cols: A L N X
[-34 -34 -41  22] : J_205
[-30 -30 -23  30] : J_330
[-51 -51 -59  49] : J_274
[ 39  39  52 -33] : J_217
[  3   3 -15 -15] : J_390
[-11 -11 -17  10] : J_964
[-11 -11 -17   0] : J_356
[-51 -51 -59   5] : J_61
find: [  3   3 -15 -15]  J_390
down: [ 22  30  49 -33]  X
down: [-41 -23 -59]  N
find: [-11 -11 -17  10]  J_964
find: [-34 -34 -41  22]  J_205

cols: U D S T P K G W Q
[ -7  14  -8  25  24  -5   8 -15 -17] : J_387
[ 26  -9 -52  -8 -12  -9 -14  10   3] : J_794
[ 10 -38   0 -21 -32 -20   4  24  -1] : J_315
[-27  14 -21   0  -7 -38  -8  -4   8] : J_985
[  2 -20 -39  -6 -23 -17  12  21   1] : J_117
down: [-52   0]  S
down: [24 -4 21]  W
down: [ 0 -6]  T

cols: R M B Y J
[ 46  19 -42 -44   5] = J_582
[-11 -23  28  17  -2] = J_173
[-25  13  28  23  34] = J_735
[ -6 -22  33  22  24] = J_654
[  7  20  37  24 -35] = J_658
[-10  13  12   4 -45] = J_357
[-25  13  28  -4  23] = J_154
[-26  13  41  37  29] = J_718
[-10  13  12   4  33] = J_852
[ -5   7 -15   9 -39] = J_419
down: [28 33 37 12 28 41 12]  B
down: [  7 -10]  R
down: [20 13 13 13 13]  M
down: [-23  13 -22  20  13  13  13  13]  M
down: [4 9]  Y

cols: E Z H F
[-22  13 -51   9]  J_570
[ 20  -4 -19 -21]  J_904
[-24  15  25  33]  J_236
[ 18   2 -12 -12]  J_391
down: [ 20 -24  18]  E

cols: bemi pupe pimo tamu
[26 16 -8 -4]  J_286
[-21   8 -15  16]  J_126
[-27  34 -39  34]  J_981
[ 28  39 -31  10]  J_691
[ 27  36 -28   7]  J_37
[ 19  57 -51  19]  J_803
[-31  44 -45  33]  J_337
down: [16  8]  pupe
down: [16 34]  tamu
down: [ -8 -15 -39]  pimo
down: [ 19 -31]  bemi
down: [16  8 34]  pupe
down: [ 26 -21]  bemi
down: [-15 -39 -31 -28 -51 -45]  pimo

cols: pap tila lir Mitur gotel varol Netug Daz kulor vuz
[-19 -17   0 -30   2  19  31  31 -16 -47] -> J_629
[ 31  29 -26   9  35 -36 -43  31   7  16] -> J_143
[ -4  39  -1  -7  16  11  18   6   5 -26] -> J_793
[-10  39  -1  -7  16  11  18   6   5 -26] -> J_921
down: [-30   9  -7]  Mitur
down: [-17  29  39]  tila
down: [ 16 -26 -26]  vuz
down: [  0 -26]  lir
down: [-16   7   5]  kulor
down: [ 31  -4 -10]  pap

cols: Radi guzit Kupiv fega mibeb
[-10  26  41 -39 -59] -> J_763
[-45  42  -2 -54   5] -> J_750
[ 10  55  -6  -3 -59] -> J_597
[ 14  34  53 -43 -30] -> J_230
[ 41  52  47  -2 -15] -> J_549
[ 14  34  53 -43  -1] -> J_406
[ 36  54  24  -5 -46] -> J_134
[ 36  54  24 -54   8] -> J_151
[ -7  46  -6  11 -59] -> J_557
down: [-59 -30 -15  -1]  mibeb
down: [-39 -54  -3 -43  -2 -43]  fega
down: [-59 -30 -15  -1 -46]  mibeb
down: [53 47 53 24 24 -6]  Kupiv

cols: Sek Vaf duzo pifa naba
[-42 -36  26  45  12] -> J_757
[-42 -36  43  13 -45] -> J_895
[-54 -17  39 -36  24] -> J_812
[ 33  43   2 -48 -21] -> J_879
[ 12 -46 -26  25  45] -> J_914
[-26  33  43  -4 -37] -> J_975
[-37  16  43  46   6] -> J_89
[-54 -17  39  41  -3] -> J_916
down: [45 13]  pifa
down: [-4 46 41]  pifa

cols: Lam piv solil lin Lop Sazep leno
[ -6  10  14  49  28 -10  -5] : J_304
[-11 -34   4  13  15  25  -1] : J_665
[-25  10  -2  -5  15 -14  13] : J_29
[  2  10   4   3 -14 -12   1] : J_783
down: [14  4 -2]  solil
down: [-5 -1]  leno
down: [ 10 -34  10]  piv
down: [ -6 -11]  Lam
down: [-25   2]  Lam
down: [15 15]  Lop

cols: Gota buku fudu tupo kezas
[-27  -7 -25 -29  34] -> J_696
[ 15 -32  10  17 -37] -> J_118
[-30  34 -23 -31  53] -> J_327
[ 38  21  40   6 -33] -> J_651
[ -2 -26  -8 -41  15] -> J_903
down: [40 -8]  fudu
down: [-32  34  21 -26]  buku
down: [-32  34]  buku
down: [-31   6 -41]  tupo
down: [38 -2]  Gota
down: [ 10 -23]  fudu

cols: Keda Ruzi Doro nipu pezug tanar duva Repe
[ 43 -16 -25  41  24 -10   1 -27]  J_432
[ 24 -16 -25  41  24 -10   1 -27]  J_650
[ 42 -16 -25  41  24  -3   1   5]  J_949
[ 43 -16 -25  41  12 -10   1 -27]  J_142
find: [ 24 -16 -25  41  24 -10   1 -27]  J_650
down: [-27 -27   5]  Repe
find: [ 43 -16 -25  41  24 -10   1 -27]  J_432
down: [ -3 -10]  tanar

cols: kavu vokib vemo Dimon Bupib pere
[  0  -7 -58  11  -7  -8] = J_364
[ -3  19  -2  10  -2 -24] = J_662
[  7  22   0 -21 -27  42] = J_505
[ 11   3  16 -10  15   9] = J_706
[  4   3  38  -9  15 -15] = J_468
[  6  20  -5  13   7 -17] = J_237
[13  6 15 -6 21  7] = J_182
[ 2 17 -6 23 29 -5] = J_567
[ 30 -47   4 -23 -23  42] = J_199
[-16   8  41 -18   4 -26] = J_427
[  5   5  22 -22  18  26] = J_206
[-19  19   5 -18  30 -53] = J_515
down: [-15 -17   7  -5]  pere
down: [-7 19 22  3]  vokib
down: [19 22]  vokib
down: [11  4  6 13  2]  kavu
down: [ 11  10 -21 -10  -9  13  -6  23 -23]  Dimon
down: [-3  7 11]  kavu

cols: fev puper setev Fufud fam sadi favod
[  1  10  54 -36  21  33  22] -> J_657
[ -5 -48 -17  39  -5  -3 -21] -> J_70
[ 17  31  41 -21 -17   4  27] -> J_660
[-17 -31 -42  24   9  -4 -14] -> J_628
[ -7 -13 -17  35 -17 -35 -17] -> J_21
[ -3  35  46 -35  -1   1  30] -> J_84
[  8  28  52 -23 -12  -1  22] -> J_708
[ 29  52 -13 -29 -12  10  17] -> J_929
[ -4   2 -21  22  -6 -30 -26] -> J_848
[  2 -37 -49  44 -11 -12 -24] -> J_369
[  5  11  23 -32  10  33  28] -> J_402
[ -3  -2  42 -29  18  30  14] -> J_361
down: [  2 -37]  puper
down: [ 22  17 -26 -24  28]  favod

cols: bavis fer Mape Tefu rekik Lufot ren zupi
[-20  33 -25  36 -25   0 -23  45] : J_351
[  4  14  -2  31   0  12 -26   3] : J_42
[ -8  34 -25  32 -22  22 -16  33] : J_132
[-24  25 -16  -2 -34  18  30  35] : J_807
[-26  19 -18  -8 -35  15  30  34] : J_508
[-20  33 -25  36 -25  26 -23  45] : J_233
[-20  33 -25  36 -25  26 -23  30] : J_544
[ 26 -31  16  -6  40 -25 -25 -41] : J_784
down: [31 32 -2 -8 36]  Tefu
down: [-26 -20 -20  26]  bavis
down: [31 32]  Tefu
down: [36 36]  Tefu
down: [-35 -25 -25]  rekik
down: [-20   4  -8 -24]  bavis

